(in the rows, 128 means zero)
The rows of A fall into 3 groups, which share some directions, and each row is roughly a mix of its group's hidden directions.
A, 139 rows:
[[149 153 162 120 134 143 151 174 187 118 149 144 159]
 [ 91  90 140 135 162 137 138 143 143  91 160 104  77]
 [187 106 136 104 106 103 130  96 111 148 141 179 141]
 [104  94  99 120 137 144 147  93  77 121 112  75 125]
 [174 134 162 108  96 116 145  76 107 152 131 144 162]
 [103 103 106 123 130 127 147  78  82 129 101  74 130]
 [175 155 163 123 130 102 132 159 157 130 150 182 112]
 [ 85  86 125 120 167 153 117  88 122  99 118  87 118]
 [ 81 103 109  91 160  99 100 121 141 101 129 107  87]
 [177 160 131 105  89 139 102 128 105 132 125 129 188]
 [164 128 132 132 125 125  82 136  92 127 185 164 160]
 [151 128 147  66 134  99 112 108 155 122 117 130 185]
 [ 87 144 118 115 197 138 119 148 157 123 128 130  83]
 [ 86 138  91 182 138 147 139 167 118 126 132 120  84]
 [183 122 143 109 124 106 126 112 136 144 140 202 135]
 [166 104 152 120 109  87  88  95  94 122 148 151 155]
 [124 173 134 143 148 157 143 183 162 170 130 146 110]
 [117 179 100 158 136 111 105 106 131 148  94 156  80]
 [140 152 157  75 137 118 169 116 156 148  87 142  97]
 [134  76 117 139 114 135 101  97  71 110 137 119 171]
 [ 92 132 105 103 138 178 123 106  98 148 145  91 171]
 [138 101 121  62 158  97  86 119 114 105 149 142 124]
 [137  96 113  95 149 124  88 153 141  84 125 116 183]
 [ 92 109 125 131 149 117 140 129 132 112 136 119  41]
 [142 183 171  86 123 144 114 133 113 155 134 146 168]
 [135  89 111 119 126 126  75 156 156  77 104 101 134]
 [156 145 157  89 106 145 139 112 133 164 132 168 182]
 [ 76  95 114 140 148 128 152 131 147 106 121  93  71]
 [100 178 145  98 156 148 124 101 120 160 143 119 179]
 [128 157 179  93 111 136 129 107 134 152 114 135 191]
 [132  82 145 151 105 118 170  91  81 143 160 141 125]
 [ 93  85 116 104 175 138  96  82 117 104 115 113 135]
 [128  63  94 131 114 108 123  88 128 118  88 133  98]
 [161 141 110 161  94 154 133  87  72 132 112 111 148]
 [123  97  87 144 125 109  94 137 152 112 103 146  64]
 [161 142 163 128 120 139 149 180 170 122 161 143 166]
 [175 153 124 157  76 114 144 138 104 164 124 132 167]
 [ 86 128  82 168 116 124 130 109 124 139  81  99  93]
 [178  88 145  79 118 103 140  89 110 134 132 154 123]
 [102  97 122 110 156 114 104 139 164  70 114 108 166]
 [158 115 134  62 135  94  91 134 123 112 150 156 155]
 [138 134 143  97 114 143 111  88  84 153 132 138 192]
 [129  87  93 188 121 132 139 146 106 124 124 127  74]
 [124  96 141  87 154 103 101  61 117 123 106 145 135]
 [104 185  94 130 128 136 137 101  86 164 126 112  94]
 [ 85 142 124 149 164 127 159 134 167 151 113 126  70]
 [144  95 114 157 129 126  81 126  79 104 172 139 155]
 [ 91 139  72 154 124 151 134 118 119 147  71 117 104]
 [ 94  83 123 101 157 133 105  85 101 109 124 113  85]
 [139 161 145 186 103 156 170 148 149 151 112 134 153]
 [153 148 105 133  98  96 153 165 116 149 129 137 193]
 [ 97  74 121 136 129 126 151 107 107 118 123  83  76]
 [169 101 115 122 101 126 124  74  75 129 122 112 158]
 [131 100 107 160 128 109  61 106  95 113 145 155 149]
 [179 172 146 118 108 123 124 149 137 149 137 168 177]
 [ 85 118 127 136 163 145 131 145 147 144 136 117  52]
 [ 98 142 140 104 183 117 134 150 175 141 135 150  84]
 [101  78 100 104 156 130 125  86 102 112 136  83 112]
 [ 92  91 109 153 125 146 152 103  98 111 103  74 149]
 [102  88  98 131 125 151 140  95  78 119 107  79 139]
 [136  71 111 112 127 105 101  66  95 124 135 131 141]
 [109  97  94  82 146 123  84 113  96 118 138  93 100]
 [138 135 143 101 132 119 188 102 167 152  84 153 114]
 [127 169 100 177 116 146 154 130 101 166 119 131  83]
 [136 130 145 161 123 135 151 179 201 125 137 140 138]
 [156 104 136 130  82 127 158 148  85 135 154  96 172]
 [107 124 131  71 174 130  85 110 126 113 143 120  84]
 [102 138 106 109 190 142 125 170 151 157 137 131  89]
 [184 149 142 125  95 126 123 126 103 153 135 145 191]
 [108  93 130 119 139 134 114  78  95 123 119 110  62]
 [ 99 165 139 143 145 109 120 160 196 122 121 124  92]
 [ 98 150 112 132 148 134  81 103 137 129 105 155  65]
 [166 139 158 127 106 138 159 172 154 130 153 128 184]
 [ 82 102  98 170 137 131 135 152 122 119 134 114  66]
 [150  81 128 103 141  98 108 115 142  77 116 131 177]
 [173 170 142 115 119 132 106 134 127 143 134 165 191]
 [161 166 166 119 128 110 110 165 162 130 138 182 116]
 [164  89 138 159  92 112 149 129 141 114  83 173 128]
 [176 124 164  94 118 102 143 108 154 146 120 153 179]
 [ 93 113 114 105 145 138  86 170 100 105 175 128  99]
 [110 126 102 133 123 122  99  74  92 145  91 127  77]
 [ 73  84 110 136 147 136 139 122 126 102 125  84  86]
 [139 189 115 170 121 152 152 168 128 163 124 151 123]
 [151 151 114 125  97 117 157 152 108 142 127 112 204]
 [128 127 140 154 126 131 161 187 195 118 143 130 142]
 [111 126 121 137 113 149 124 105  69 150 157 115  67]
 [113 113 134 164 129 137 154 169 205 120 123 124 119]
 [171 184 136 120  97 129 133 147 127 152 125 150 181]
 [ 85 137 105 162 149 118 160 164 155 149 125 133  76]
 [174 151 129 160  67 112 143 149 112 166 129 141 140]
 [108 169 149  78 152 139 101 100 151 159 125 154 160]
 [169  79 128 101 116 109 131  75 101 135 125 164 142]
 [ 83 156 112 143 169 131 125 140 133 115 133 139  58]
 [111 114 106 116 109 135 182  92 142 154  72 105 117]
 [171 166 144 131  94 116 155 163 164 156 123 161 146]
 [109 165 118 173 129 134 145 165 142 145 126 149  66]
 [112 196 166 133 133 133 128 183 143 123 120 106 116]
 [177 156 132 124 100  98 149 163 127 152 141 160 173]
 [140 107 133 109 157  64 127  75 124 122 126 130  88]
 [167 174 145 117 125 123 125 158 159 140 137 173 174]
 [140 150 116 155  90 115 164 193 140 136 145 122 164]
 [135 140 163 133 137 138 153 186 174 106 173 136 115]
 [ 98 105 105 134 146 122  98  76 113 132  95 129  73]
 [174 157 136 116 101 130 120 131 112 148 129 145 202]
 [170 140 115 152  78 142 129 105  87 129 112 114 177]
 [ 96  85  86 121 128 150 137  83  97 132 114  85 140]
 [129 146 144 146 138 139 157 168 208 122 124 136 142]
 [165 131 153 127 102 134 158 164 111 126 169 111 184]
 [176  79 108 121 112  93 143  93 107 131 118 157  96]
 [130 179 127 146 106 154 145 117  86 178 143 133  91]
 [143  99 107 182 111  89  97 139 134 102 111 154  91]
 [168 156 135 153  90 116 162 172 133 146 144 131 173]
 [136 104 121 124 136  92 130 123 148 109  84 139  55]
 [106 112 111 138 125 145 152 103  74 127 133  64 155]
 [ 87 136 104 110 163 166  83 151 129 111 129  86 107]
 [121  91 127  97 166 119 106 115 158  81 109 108 173]
 [151 171 119 130 102 122 105 109  51 145 140 131 126]
 [105 105 137  78 170 140  81 133 131 109 153 118  89]
 [117 132 113 111 128 131  95  81  53 129 126 115 103]
 [140 143 163  92 116 114 148  76 126 163 124 136 180]
 [169 119 149 120  91 129 115 110 106 102 132 133 199]
 [ 94 171 146 115 140 146 174 150 152 134 102  81 112]
 [144 138 193 113 103 155 148 103 152 163 130 119 165]
 [102 119 108  76 161 117  83 107 104 105 143 113  90]
 [ 78 132 131 149 118 139 155 134 136 116  88  60 129]
 [165 125 165 152  78 121 164  84 128 147 112 135 153]
 [ 95 173 148 152 133 138 160 171 160 120 101  92 114]
 [110 130 145  82 140 104 133  63 136 154 145 100 158]
 [163 108 130 142 105 110  97 126  67 116 175 120 151]
 [121  96 136 153 107 131 167 190 149 112 166 102 129]
 [122 108 113 157  99 128 147 132  93 169 147 125  62]
 [145 119 142  69 146 107  93  74 105 142 139 151 139]
 [109  68 104 115 153 119 104  96 112  85 121  94 121]
 [100  95 103  99 149 103 115  90 105 126 133 107  71]
 [121 116 136 139 140 124 152 151 136 173 150 155  55]
 [153 138 142 148 111 122 165 189 154 125 162 128 171]
 [177 171 136 111 109 123 107 112 105 156 121 164 173]
 [104 146 100 155 163 118 128 143 120 111 133 158  56]
 [137 192 161 122 123 150 146 174 145 148 154 133 154]]

One row of each group comes first, with its name. Which group is each row after those in?
[175 162 139 109 113 130 105 118 120 151 122 164 189] => X
[150 177 166 135 115 109 135 177 174 134 132 154 115] => Y
[ 95 116 113  96 183 121  91 146 142  97 140 130  86] => K

[109 157 116 166 118 125 140 170 127 144 142 156  62] => K
[123  89  86 133 150 107  87 120 142 108 127 149  71] => Y
[119 119 126 150 146 130  59 137 101 101 176 133 156] => Y
[ 72  80 111 122 160 142 126 114 125  94 125  84 117] => X
[152 107 169 101 142 153 140 145 153 107 158 121 189] => X
[141 150 134 175 101 154 160 144 134 133 114 124 195] => K
[105 126 119 146 140 102 145 149 147 103 114  79  62] => Y
[142 119 127 177 105 124 170 162 172 139 120 111 171] => X
[165  93 132  89 134 124  91 128 131  94 125 123 188] => K
[ 80 163  93 167 144 141 131 152 154 131  95 112  94] => Y
[177 129 157  75 119 107 123 105 132 144 132 150 177] => K
